Each row is where one point has got to under a steady rotation. How many steps took it there?
The counts run from 0 to 183.
[  0.4   1.7   6.3   2.1  -0.7 -27.6  -8.6  30.4 -13.1  16.7 -22.7 -49.1
  26.8  11.5   5.2   4.9   3.8  15.8  11.2  22.5  45.8  22.2 -14.3  -2.8
  15.9  -8.8 -33.6 -18.5   6.6   7.4  33.5 -13.6  -1.5  25.1 -38.1 -10.4
 -40.0  -3.6  24.4  -4.7  -2.0  -1.7  29.3 -23.7 -14.3  20.7 -44.9] => 48
[  1.9  -9.1   1.8 -17.8 -22.6  -4.4  -6.3  -0.2  -9.6   9.4  -6.6 -64.2
  -2.0  29.2  36.0  -6.7   6.2 -14.6 -10.9  -4.6  11.3  -3.8   4.1 -22.4
  18.5 -17.5   7.4  -5.1 -12.7  -2.1  18.4  31.5 -37.8  -6.9  -8.9 -35.5
 -22.7   0.7  -2.1  -5.3 -11.6  -7.6  50.0 -75.9  -4.0   6.5 -18.0] => 168
[-33.0   9.7   3.6 -47.6  -0.8  17.9   7.2   2.1   3.6 -15.9  23.3 -19.2
  27.1   4.0   5.1   7.3  22.5 -21.2   3.4  -9.3  -9.8  14.7 -44.8  -7.3
   4.7  16.1  15.4 -16.0  -7.4   5.8  17.4  29.2  -3.1  29.6 -24.7 -10.0
  -7.6 -54.6 -16.6  -4.2 -17.2 -17.8  29.3  -9.7  18.0  -4.7 -31.4] => 63
[-37.0  20.0  -5.7 -52.5  12.8  10.7  -6.7   6.9  11.8 -35.8   7.4   2.8
  14.7 -13.5  10.9  -4.3  19.3 -17.7  18.3  22.7   7.1  -3.9 -54.5 -31.2
  -7.0  -5.9  19.3 -19.9 -20.7  18.7   2.9  18.6 -10.6  15.5  -1.9  19.9
 -28.9 -18.2  -2.0  -8.0 -33.6 -33.2  31.3 -11.8  11.0 -19.4 -15.7] => 119
[-11.9  13.1  -6.0 -38.6  62.0  21.3 -10.2 -19.3   6.3 -25.4   0.3  -5.4
   5.3  -5.9  17.3  -9.0   9.4  12.7  -8.3  -3.0 -15.4  -8.2 -32.5 -24.7
 -21.9  18.5  30.3 -34.6   3.6   7.1 -21.2  13.6 -41.9  19.2   0.9  25.9
  24.1 -23.4  11.1   7.8 -30.7 -39.6  19.2 -28.8   9.3  -7.6  -2.4] => 122
[-45.6  12.2  11.0  -3.1 -26.5  -8.3  21.6  34.2   3.9   0.2   1.4 -29.6
 -13.9 -38.5  20.1   8.2  17.9 -22.1 -19.4  -4.1  29.0  22.8 -27.5  -0.1
  -2.5 -17.6 -34.2  -3.3 -32.0  -5.5  14.5  32.2  22.1  12.3  -4.6 -11.1
 -33.4  -9.7 -16.9 -17.6 -11.1   3.0  19.6 -18.5  29.2  27.8 -22.2] => 84
[  5.1  22.7   8.1 -25.1 -13.4  17.0 -16.1   5.0   4.8   9.5  -2.6 -42.2
   3.2  13.9  25.6 -34.5  27.3  -2.3 -22.2 -18.0  16.9 -14.8   1.3  -1.7
  31.4 -12.1  -0.8 -10.5  -9.1  10.2  -7.5  44.2 -49.9 -11.5   5.2 -33.9
   1.5   1.3  16.3 -10.2 -33.9  -5.6  20.0 -65.2   4.2   6.1 -11.4] => 32
[  7.0  16.2   2.1 -29.9  15.7  22.7   0.7  -7.6 -14.9 -10.1 -33.5 -18.1
 -24.0 -16.3  61.0  -3.5 -12.6 -13.0 -10.6  18.1  14.2  -3.0  -7.3 -20.4
   1.5 -15.7  -3.7 -17.6 -15.0  13.7  26.4   9.1 -35.1 -10.7  -2.0 -22.3
 -28.0  13.3   5.3  -8.2 -12.4 -23.5  33.2 -67.5   3.2  16.6 -16.6] => 112
[-18.8 -27.9   1.8   5.8 -19.6 -28.4 -22.3  28.1  -4.9   3.3   9.7 -57.3
  22.0  30.7  -2.9  -3.6  21.5  11.6   0.5  11.6  27.6 -10.5 -18.2 -35.8
  -4.0 -19.9  -5.1 -12.5 -17.3 -12.9  18.4  -5.6  11.0  48.4 -27.1  15.6
 -32.2  -7.1   8.4 -11.8  -5.6   1.1  39.0  -7.4 -25.7 -12.6  -5.9] => 163
[ -1.6  -3.2  21.2 -45.1  22.3  29.9   3.4   5.1  11.0  -2.5 -16.0   4.6
  12.4   0.3  18.5 -46.5  26.3 -16.5 -58.2  -5.4  26.3 -32.9  -4.6  16.9
   7.7  -7.4  33.5 -20.4  -7.9 -15.8 -10.7 -28.4 -10.2  31.7 -57.0   8.8
  -2.6 -10.0   4.4  -5.8 -14.8 -16.1   4.9 -17.6 -12.4   9.6 -13.8] => 11
[  6.6  17.5  -3.0  -6.8  52.3   5.3 -17.2   4.4  -6.4   1.0 -17.4 -16.5
 -28.9 -19.9  50.7  -8.5 -21.0  12.2  -6.5  12.2  26.4  -8.2 -13.1 -14.7
 -17.7  -5.5 -23.4 -23.5   5.3  20.2   7.9  16.3 -44.1  -1.1   5.4 -22.7
 -15.6  18.0  21.8 -12.6 -28.9 -23.5  20.6 -57.4  10.7   8.7  -2.9] => 113
[-20.5  -9.8  16.3   9.4  47.1 -29.2  15.6   6.5   7.5   9.3  -2.8 -11.3
 -22.3  -3.0  22.9 -19.6 -10.8  10.0 -27.5  -1.7  56.1 -20.8 -14.2 -19.2
 -39.0 -21.2 -23.7 -13.7  17.6 -17.6 -12.0 -18.1   6.3  51.0 -33.1   2.0
  -2.4   4.2   8.5  -6.8 -16.8 -17.3  31.6 -12.2  17.8  -1.2  -0.8] => 138
[ -9.3 -36.4  16.4  -0.1  37.8 -10.8  34.1 -11.6  -4.4  -7.2 -65.5 -29.9
  -6.1  -6.4  26.6  -6.8  -0.9  18.0 -29.9   2.9  14.1  16.1 -12.5  -7.8
  -5.2  -3.2   5.1 -11.9  -9.3  -7.1 -20.3 -13.5 -13.2   1.1  -9.4  14.3
  20.4 -18.7   0.2   1.0  -6.3 -24.5  27.8 -50.7   6.0  26.8 -23.4] => 133
[ -3.5  25.8  -3.2 -19.4  58.0  -8.6 -24.5   1.1   6.2  -1.1   4.7  -8.4
 -24.2 -17.6  43.4 -11.5 -17.4   4.4   6.2  13.3  21.9 -31.4 -24.7 -37.3
 -47.3 -12.9 -10.7 -18.6  15.6  11.5  10.3   9.9 -32.3  25.5 -13.5  -6.5
 -19.5  22.6  16.2  -0.3 -31.2 -29.7  25.1 -30.8  -0.7  -7.7  19.6] => 114
[-20.1 -36.9  17.0 -12.4 -17.3   3.2  22.0  -7.9  -5.6 -12.8 -30.4 -39.0
  -3.5  17.3  23.1 -23.9  26.1  -0.6 -42.8  -5.4  12.8  -4.6 -11.7 -26.3
  11.6 -18.3  35.9  -8.9 -35.0 -26.4  -3.6  -9.6  -5.4  20.1 -13.9  14.8
  -6.2 -14.2 -16.1 -10.9  -7.8  -8.1  37.3 -44.0  -2.9  -4.6  -8.3] => 19
[-28.5 -19.3  -5.8 -13.7 -21.3 -17.8   1.3   3.2 -18.1  -6.9   5.2 -51.8
  16.6  29.3  13.5  23.4   2.7  -2.5  24.0  20.4  12.5  22.1 -32.2 -40.7
   2.8   2.8  17.0 -13.1  -4.5   0.5  34.3  10.6   0.1  30.0 -26.2  -0.2
 -33.6 -38.9  -6.7  -6.9  -5.3 -15.7  51.8 -28.8  -5.6 -14.9 -37.3] => 51
[-28.9  18.8   5.6 -47.0   1.6  27.3  16.2   4.5   3.3  -0.6  -2.6 -23.4
  31.1  -7.4  10.0   4.7  20.4 -18.4 -16.9 -11.0  -5.3  32.0 -31.3  15.9
  19.2  22.7   9.4 -18.1  -9.8  15.7   8.2  38.2 -23.7   8.7 -20.4 -20.6
  11.1 -43.6 -10.8  -5.7 -14.8 -16.6  16.6 -32.3  26.8  23.7 -44.8] => 64
[  8.1   8.6  12.6 -15.8  10.8   0.1 -24.9  27.2 -13.2   4.4 -35.2 -23.1
   3.2 -26.3  33.5  -2.3  12.2  16.1 -26.5  29.1  34.6   6.7 -10.0   1.4
   2.7 -18.8 -22.3 -18.0 -28.8  -3.3  39.8 -22.5  -1.2  22.6 -28.1  13.2
 -41.4  30.3  17.9 -11.2   8.7   2.9   6.7 -26.7 -25.9  20.9 -29.3] => 104
[-19.4   5.7  15.1 -30.5  25.3   1.2  13.0  20.3   5.3 -17.5 -35.4   5.3
  33.2 -14.0   7.3 -20.6  25.6   7.8 -11.2  28.5  45.5   2.0 -24.9   9.6
  14.8 -13.4  -3.8 -26.7 -17.9   2.7   1.4 -38.6   2.2  29.0 -34.1  27.7
 -22.5  -5.9  20.3   0.1  -2.1 -24.4  16.9  -3.0  -1.3  20.6 -53.2] => 128
[-11.0   8.1  -5.8 -35.7  47.9  17.7 -12.0 -16.8  -4.5  -0.9  27.3 -22.1
  14.8   0.1   5.8  -8.0  10.7   0.0 -38.7 -20.9 -26.3   8.1 -16.4  -1.1
 -20.5  40.3  22.9 -31.8  13.2  -6.6  -2.4  26.5 -17.4  39.2 -43.0 -10.6
  31.1 -39.2 -11.8   0.2 -15.8 -20.2   9.4 -19.7  12.9   1.3  -2.9] => 66
[-22.0   2.7  15.0  -9.9  18.7  -2.2  26.6  -1.1  17.4   2.1  -7.8 -27.9
 -18.1   0.4  27.1 -39.8  17.4  -7.1 -38.2 -32.9  17.1 -11.0 -10.5  -5.3
   6.3  -7.5  -1.9 -13.0  -6.3  -0.8 -44.3  34.6 -33.2  -6.2  10.3 -24.3
  26.6 -13.4  -0.6  -8.4 -38.3 -19.5  21.7 -61.1  38.1  12.6  -6.8] => 145
[  2.3  12.7   9.7 -53.9  20.2  33.9  -9.3  -2.7  -3.9  -0.9  13.1  -3.4
  17.2   3.0  23.0 -13.5  12.9 -16.7 -45.2  -5.6  -5.5   6.8  -9.0  23.0
  -2.2  21.5  33.3 -30.0   2.6  -6.1  19.1   4.3  -2.9  42.2 -59.0 -28.3
  14.1 -37.2  -9.6 -10.8 -11.6 -17.6   4.6 -10.4   4.1  10.2 -26.3] => 67
[ -3.0  20.5   6.2 -18.0  39.8  14.2 -43.4   1.8   3.9   1.4  37.3 -18.7
 -24.9 -29.2  40.6 -15.5  23.1  -5.9 -48.3 -26.2  -8.4 -23.5 -21.3  -6.9
 -31.9   2.5  -3.7 -19.5 -13.8 -11.7   0.6  39.9 -15.5  33.0  -8.1 -10.5
   8.0   6.4  -5.4 -18.1 -22.4  -6.3  -3.8 -21.0  16.9  -4.4  21.0] => 90
[-32.4  -4.7   1.7  -9.5   5.0  -8.3 -11.2  -6.8   5.9  -3.0  35.1 -45.0
  -3.8  23.3   8.1 -26.6  22.7  -0.7  -7.5 -33.9 -11.4 -21.9 -14.4 -45.5
  -5.4  -2.2  16.4  -7.5 -12.1 -11.2 -16.1  54.5 -31.2  22.3  14.5 -10.2
  -6.5 -15.9  -9.3  -4.4 -35.5  -8.3  40.9 -40.4   8.0 -32.2  17.9] => 30
[-29.1 -21.3   2.3  -2.9  47.5 -15.0  16.9   2.6  -0.6 -19.7 -19.7 -17.4
  24.2  -4.4  -4.9  -3.9  14.0  23.7  -0.3   7.1   6.4   2.7 -41.9 -28.6
 -18.8  -2.7   7.4 -26.9  -8.9  -4.2 -20.7 -30.8   9.9  47.8 -20.7  51.1
   7.4 -27.2   6.5   2.8 -12.5 -34.0  22.0  -2.7   5.3  -0.5 -24.6] => 130
[-17.5  11.6  -3.1 -13.9  11.6 -11.0 -41.5  26.0  12.5  -5.3  34.2 -47.5
  47.1  20.6 -20.5 -11.1  46.5  24.5   2.4 -12.9  11.2 -10.6 -32.8 -28.4
  -1.7   0.5  -6.7 -23.4  -8.8  -1.2  -8.6  15.2 -17.5  52.5 -11.9  29.1
  -2.9  -4.8  22.2  -8.8 -22.2  -2.2  12.4   6.5 -18.5 -17.5  -9.7] => 38
[ 20.8  31.7  -0.4 -29.0  46.4  10.0 -22.7   6.8  13.2  14.2  -4.5 -40.2
  19.9   4.0   4.4 -10.5  16.8  17.6 -18.1  -7.5   6.7  23.3  -9.2  14.7
  14.7  25.8 -12.0 -32.7  23.5  14.2   7.4  15.7 -49.6  10.9 -27.5 -26.3
  22.6 -12.0  22.1   0.5  -9.6 -22.4   7.6 -26.4   2.6  23.8 -39.9] => 181
[-33.8 -34.9   4.4 -24.2   7.4   1.5  21.8  -8.4  -8.6 -31.8 -27.7 -16.0
  16.4   2.2  16.9  -1.8  10.1   8.0 -13.7  21.9  11.3   3.7 -38.5 -24.3
   8.1  -7.4  35.5 -24.7 -26.3  -9.3  -6.6 -26.7  12.7  35.7 -28.5  42.2
 -12.6 -33.5 -15.6  -4.1 -14.4 -23.1  31.9 -16.9  -5.9  -3.3 -23.5] => 131
[-21.6  23.2 -13.3  -6.2  17.9 -29.5 -23.0  25.2  14.7  15.0  39.0 -39.3
  16.4   8.0  -7.8   1.5  16.7  13.9  27.8  -8.1  22.1  -8.5 -31.4 -30.8
 -24.6   1.0 -38.9 -18.9  19.1  14.3   0.9  35.5 -15.4  43.0   0.6  -6.5
 -18.6 -11.7  17.5  -6.9 -32.1 -19.4  31.7  -6.2  10.1 -10.9  -8.5] => 174
[ -9.6 -21.1  17.0 -15.6   1.4  12.3   2.8   1.5 -16.0   5.3   4.3 -19.6
 -27.1 -11.2  50.6  -6.0  -7.4 -17.7 -64.6   1.1  15.0  -7.4  -0.1   3.4
 -22.3  -8.0  12.7 -15.5  -8.6 -21.9  36.1  -4.1  12.2  41.8 -53.7 -29.5
 -22.2 -10.5 -32.6 -19.2   0.1   4.8  17.6 -26.0   6.5   4.2  -1.7] => 79
[-12.3  41.7  11.5 -27.6   3.3  22.1 -32.1  38.4   6.7   2.7   7.1 -19.0
  -0.3 -41.5  30.2 -19.8  38.9  -8.4 -42.4 -11.7  27.8 -12.1 -10.3  15.7
  -0.7 -13.2 -31.5 -17.1 -29.7  -2.5  18.5  20.1 -12.7  20.7 -15.0 -18.3
 -29.5  20.8  13.6 -25.0 -16.7   0.7  -8.2 -10.9   3.9  28.4 -14.1] => 92
